grid =
[[108 210 136 159  20 132 108 221 180]
 [112 169 151 172 182 102  45  68 202]
 [109 167  31  39 165  62 145 108 146]
 [212 121 177 114 228  80 107 154 193]
 [191 104 160  64 148 212  28  74  82]
 [111 109 190 199 131  28  46 209  62]
 [161 148  74 225 154  62 193  98 227]
 [146  72 142 111  43 210  40 162 120]
 [ 43 156  96 212 112 138  94 177 170]
 [143  32 176 115 204 156  63 113 158]
 [ 77 184  59  36 119  78 184 147 149]
 [185 110 190  58  44 230 125  72 222]
 [158  58  46 156 102 155 154 138 174]
 [207 160 160 189 147 209 144  69  29]
 [ 42 163 114 195 171  65 140 183  55]
 [213  59  59 176  78 121 113  85 158]]
Give the entry in the top-right corner.
180
Give the first entry in the row that holds the smallest entry.
108
Give the top entry of the column that holds the smallest entry.
20
Give the bottom-left entry.
213
The entry in the bottom-right corner -> 158
The entry just right of 65 is 140
The 2nd entry, reading row by row: 210
Give the third entry on the diagonal from the top-right corner.
145
The smallest entry in the last column: 29
The bottom entry of the column that holds the largest entry: 121
The entry directly above 199 -> 64
Give the fourth entry in reading order.
159
Give the entry directly below the smallest entry.
182
The entry just right of 132: 108
Give the smallest entry in the first column.
42
The 2nd entry from the end, reading row by row: 85
The entry just right of 167 -> 31
Give the 2nd entry on the diagonal from the top-right corner.
68
Give the entry just right of 199.
131
Give the entry just left of 94.
138
The entry directly above 174 -> 222
Give the 3rd-last entry, reading row by row.
113
Give the 2nd entry on the main diagonal.
169
The entry just left of 230 is 44
The entry just right of 104 -> 160
The entry directly above the largest entry is 78
Give the bottom entry of the column that holds the smallest entry.
78
Give the entry just left of 165.
39

A =
[[ 90 142 170 207  58  82  57]
 [ 79 138 197 220  38 105  49]
 [110 154 175 186  85 134  88]]
Read off the entry just left of 138.
79
The entry in the top-right corner is 57
The bottom-right entry -> 88
The entry just left of 57: 82
The second largest entry: 207
The entry in the bottom-left corner is 110
The 1st entry in reading order: 90
Read off the entry directly below the smallest entry.
85
